One turn moves every row onto another: examples first, then more rows asked
k337: [-21 -34 -19 -39  33  30  46  28  13 -10  12 -11  51  15  43 -27 -23  31
 -16 -31   9 -24]
k374: [ -1 -10 -39 -53  29  10  11  12 -11 -23   4 -26  21  22  50 -34   3  29
  60 -20 -18  11]
k296: [-21 -68  -6 -45  19  31  -8  23 -17 -24 -13  -4  13  21  49  29 -18  31
   5   3 -11 -35]
k955: [ -4   4 -28 -52  29  23 -45 -11   6 -29   0 -31  31   8  40  -4 -39  44
  -4 -23  25  -2]
k947: [-24 -21   0  -4  22   9  15   1 -10 -10 -10 -14  13  82  41 -13 -15  15
   3 -15  -9 -30]
k329: [ 15 -23   4 -25  -4 -15  -3 -11  -4 -17 -11 -38  -2   6  36 -11  12  25
  -6 -50 -12 -67]
k109: [ -5 -16  -4 -53  34 -14  -7  -6 -34  -9  11 -43 -16  20  15  -2 -12  10
   4 -26  31 -18]
k710: [ 19 -30 -21 -46  26  16  39  23  14 -19   2 -55   7   2  24   3 -27  13
   9  43 -20 -34]
k263: [ -7   3 -69 -52  16   1  24 -12 -27 -17  13 -12  -1  15   9 -43 -28  15
  -7   5 -23 -29]
k612: [ 31 -22 -28  -5  19  13   2 -15  32  -7 -22 -50  12  -3  36  -3 -26   3
  25 -31  17   4]
k483: [-33 -24  -4 -52  41 -21   5 -21 -30 -20  30 -17   2  -2  33 -15 -14  13
  -3  -5 -37 -44]
k689: [-11 -20 -24 -43  17  22  10  16 -34  18  -7 -72  34  13   3 -19 -24  -6
 -10   1   0 -37]
k935: [ -5 -50  -1  -6  44  22  -3  24  38  -5  14 -28  -1   5  60   0 -24  12
  17  17 -14 -37]
k60: [ 14 -17 -33 -23  20  76  -9  16   8 -11  12 -44 -12  29  39 -30 -22  14
  18   3   5 -50]
k900: [  2 -23 -43 -36  38  22   0 -11   5  20  -3 -38  29  25  31 -67 -21  -9
  19   3 -23 -44]
k275: [-39 -24 -10 -53  30  -9 -19   4  17 -12 -21  12  37  17  33  -2 -10  20
  -1  -6 -46 -27]
k809: [-10 -21  -9  -8  35  32 -37 -27  27   4  18 -48  19  -9  37  15 -38  12
  -1 -23 -11 -35]
k391: [-18  -5 -32 -19  -4  18  10  41  -9  -4   6   0  19 -36  15  11 -12  28
 -11 -18 -16 -24]
k596: [ 15 -19 -14 -43  -2  19  -4  12  23 -40 -35 -28  17  47  34  -8 -22  21
  -6   6 -50 -33]
k509: [  9 -24   2  -6   5  68   9 -21 -24 -20 -13 -28 -17  14  37 -22 -22  20
  11 -23 -23 -40]
k678: [ 14  14 -44 -43   4  33  15 -28  -7  -9 -11   4  -8  -2  -3  -4 -12  27
  24  -1 -22 -37]
k237: [-24 -50 -28 -31  22  43  14 -10 -39 -26  -2 -24  35   0  61  -9 -33  49
  12  -6 -31   0]
k262: [ 11 -33 -42   7   3   6  -5  33  -1   9  -8 -27   6  24  34  -8   1   8
  22 -48  -1  -7]
k610: [ 15 -10 -21 -37  40   9  14 -25  37  -1  -6   0   8  -7  33 -56 -17  -4
  -3 -29   3 -19]
k661: [ -7  25 -17 -18  31  16  12 -16   1 -26  10 -35  10  21  52 -11 -19  40
  37  39   3 -33]
k719: [ 23 -32 -18 -37  18  17   4   5  15 -49 -20  -3   8   9  60 -37 -42  31
 -35 -17   2  -8]
k453: [ -6 -13 -35 -13   6   9  11 -22 -26  -3 -12 -35  43 -22  49 -33 -26  37
 -22  10  -1 -50]
k507: [ 13 -13 -35 -60  25  14  10  -5  42 -11  11 -29  36   9  23  19  -2  45
  30 -29   5 -41]
k503: [ -3 -13 -15 -76  22  12  17   4  -5 -21 -42  -5  42  -3  37 -43   3  10
  24 -21 -10  -6]
k755: [-33  -4 -10 -11   5  -4 -11  11 -13 -35  12 -47   6 -12  25  22 -25  20
 -16 -25 -38 -16]

k329 -> k507
k275 -> k935
Where do these go?
k710 -> k689
k296 -> k60
k374 -> k237

